[155 104 101 157 155 100 156] ⇒ 104

[[154 154 109 103]
 [105 103 149 157]] ⇒ 154

[157 123 114 115 146] ⇒ 123

[[124 124  98 148 110 139]
 [104 139 128 118 136 156]] ⇒ 124

[[120 128 128 133 128 131 130]
 [126 128 128 130 123 121 103]
 [123 127 124 130 131 131 147]] ⇒ 128

[[138 151 130 130]
 [140 145 126 134]] ⇒ 151

[121 149 113 139 154] ⇒ 149

[129 124 135 153 121 128] ⇒ 124

[143 116 155 106] ⇒ 116

[151 149 121 134] ⇒ 149
---
[[128, 121, 130, 124, 121, 126, 129], [121, 143, 123, 133, 125, 120, 138], [134, 142, 123, 150, 134, 134, 145]] => 145
[[109, 130, 141, 111, 124], [110, 134, 107, 107, 127], [109, 132, 127, 105, 123]] => 123
[[115, 121, 111, 119, 116, 146], [142, 143, 125, 141, 129, 122], [149, 119, 145, 143, 119, 129]] => 129
[[116, 111, 118, 132, 150, 151, 143], [125, 111, 143, 126, 127, 106, 119], [108, 131, 118, 129, 109, 148, 134]] => 134
[[126, 123, 143, 122], [114, 139, 129, 153], [108, 145, 133, 101]] => 101
[[133, 132, 125, 154], [116, 116, 130, 140], [128, 125, 142, 106]] => 106
[[146, 106, 148, 111, 108, 106, 143], [129, 129, 125, 126, 126, 129, 131], [142, 107, 147, 111, 110, 110, 143]] => 143
[[129, 127, 130, 126, 147, 123], [128, 128, 128, 133, 133, 128], [122, 140, 112, 146, 147, 157]] => 157
[[132, 123, 145, 145, 126, 132, 117], [136, 108, 142, 146, 119, 138, 120], [152, 122, 123, 116, 118, 129, 125]] => 125
[[124, 120, 128, 133], [119, 113, 128, 138], [113, 103, 128, 146]] => 146
---
Q:
[[114 124 132 146]
 [132 100 149 108]]
A: 114

Q:
[[152 114 125 135]
 [152 147 112 108]]
A: 152

Q:
[[105 129 147 132]
 [137 141 132 122]]
A: 105

Q:
[[ 99 147 105 116]
 [132 148 130 153]]
A: 99

Q:
[[139 118 150 132 134]
 [125 150 114 123 131]]
A: 139

Q:
[[142 143 103 109 146 141 149]
 [123 145 118 104 140 121 103]]
A: 142

Q:
[[133 142 118 128 106 128]
 [132 138 119 124 106 133]]
A: 133
---
[128 123 107 144 134 127] -> 128, 127

[[115 117 107 112 147]
 [115 149 148 134 111]
 [155 106 114 131 138]] -> 115, 138

[133 141 106 120 116 152 137] -> 133, 137

[[107 151 151 150 105 106]
 [107 151 151 150 105 106]
 [107 151 150 150 106 107]] -> 107, 107

[153 136 133 116] -> 153, 116

[142 149  99 139 138 125] -> 142, 125

[154 127 127 131 129 142] -> 154, 142

[[117 117 145 124]
 [154 131 119 132]
 [115 115 142 125]] -> 117, 125
---
Input:
138	130	129	101	145
131	130	123	126	128
134	127	135	139	131
Output: 135

Input: 140	130	137	129	105
Output: 137

Input:
130	111	122	134	128
127	106	119	138	131
135	124	134	120	134
Output: 134

Input:
139	98	132	101	115
128	117	130	123	124
Output: 130

Input:
152	151	150	105	106
132	132	132	124	124
144	144	144	112	112
Output: 144

Input:
116	128	142	141	128
102	139	139	134	127
Output: 139

Input: 104	105	152	151	153
Output: 152
---
array([154, 123, 144, 102]) 102
array([ 99, 136, 131, 129, 121, 100]) 100
array([154, 111, 146, 126]) 126
array([109, 121, 106, 110]) 110
array([119, 115, 122, 155, 131, 116, 134]) 134
array([105, 131, 106, 114, 117, 127]) 127
array([132,  99, 126, 129, 120, 115, 124]) 124
array([128, 128, 102, 133, 127, 128]) 128
---
[[122 142 126 118 124 131]
 [129 126 122 128 120 128]
 [120 123 135 128 126 104]]: 129

[[125 114 125 127 106 116]
 [132 140 134 128 144 142]]: 125

[[140 149 137 155]
 [143 117 157 142]]: 140

[[121 142 147 135 115]
 [130 117 116 115 121]
 [152 104 144 152 131]]: 130

[[127 122 132 121 119 120]
 [119 130 138 106 125 104]]: 127

[[101 118 142 123 122]
 [108 143 118 125 137]
 [116 116 121 121 125]]: 108

[[118 132 101 139 108 149 124]
 [125 129 127 126 124 130 134]]: 118

[[124 153 100 103 158 135]
 [136 150 153 110 158 114]]: 124

[[135 119 149 105 139 132 125]
 [126 121 133 114 131 132 120]]: 135
---
157	119	111	131	133	140	146 -> 140
145	103	132	116	130	119	112 -> 119
129	121	128	122	100	124	119 -> 124
119	127	102	157	131 -> 157
118	128	125	103	101	116 -> 101
111	149	153	149 -> 153
---
[115 133 151 109 131 132 132] -> 151, 109

[129 131 135 153 158 155 157] -> 158, 129

[148 100 148 105 108 106 150] -> 150, 100

[[149 127 155 149 115 129 145]
 [125 125 152 113 152 112 141]
 [134 119 113 144 119 133 102]] -> 155, 102

[105 148 116 118] -> 148, 105

[102 105 111 119 135 138] -> 138, 102

[[122 122 132 156 120 143 137]
 [131 130 113 123 122 120 136]] -> 156, 113

[145 109 138 146 106 117 124] -> 146, 106

[154 112 120 117 134 139] -> 154, 112

[114 138 146 134 145 112 149] -> 149, 112
---
[[122 138 110 130 145]
 [121 143 112 132 147]
 [115 152 141 136 108]] result: 122

[[142 155 114 144 101 134]
 [144 127 143 103 131 105]
 [112 143 103 105 117 102]] result: 142

[[150 137 145 139 133]
 [158 135 138 130 133]
 [ 98 125 126 131 124]] result: 150

[[128 131 112 137 128 138]
 [132 109 138 137 114 123]
 [132 132 120 131 151 137]] result: 128

[[119 130 151 122 137 116 131]
 [139 144 112 119 125 148 132]
 [131 139 122 124 132 150 133]] result: 119

[[130 138 119 130 130 130]
 [128 105 136 121 126 136]
 [128 123 138 130 128 133]] result: 130
---
[[123 138 102 114 115 137 154]
 [152  99 133 143 148 116 104]
 [118 133 115 116 105 136 141]] | 143, 154

[118 131 158 124 119] | 158, 158

[150 125 113 123 106] | 113, 150

[121 141  99 117 107 134 148] | 117, 148

[124 149 108 140 133] | 108, 149

[144 146 147 145 117 140 157] | 145, 157

[[112 152 111 113 109 147 147]
 [115 145 107 106 101 155 144]
 [110 144 107 110 105 149 152]] | 106, 155
---
[102, 126, 129, 147, 143]	147

[[124, 101, 125, 136, 135],
 [116, 112, 109, 129, 146],
 [122, 121, 119, 130, 135]]	146

[[157, 119, 127, 117, 114, 116],
 [146, 130, 128, 115, 115, 116],
 [149, 114, 126, 102, 117, 126]]	157

[107, 156, 112, 120, 144, 108, 154]	156

[102, 156, 155, 155, 100, 102]	156

[[132, 125, 125, 124, 139, 117],
 [131, 132, 116, 136, 157, 101],
 [125, 123, 138, 119, 101, 153]]	157
---
[[106, 123, 103, 113],
 [112, 142, 100, 129]] yields 100

[[131, 135, 130, 128, 128, 132, 133],
 [144, 141, 112, 122, 117, 122, 133],
 [114, 120, 155, 120, 113, 128, 148]] yields 128

[119, 117, 153, 125, 138, 156] yields 138

[104, 122, 130, 134] yields 130

[155, 118, 136, 118, 115] yields 118

[150, 111, 132, 110, 125, 105, 118] yields 105

[118, 112, 104, 130, 129, 150] yields 129

[[134, 143, 129, 127, 129, 138],
 [119, 122, 140, 128, 119, 117],
 [140, 137, 128, 151, 131, 121]] yields 131

[149, 133, 140, 127, 123, 148] yields 123
---
[108 131 101 130 123 110] Answer: 110
[129 111 109 151] Answer: 151
[122 117 118 141 139 122 154] Answer: 154
[107 113 135 126 119 124 125] Answer: 125
[103 147 120 139 102] Answer: 102
[ 98 154 105 103 105 149 148] Answer: 148
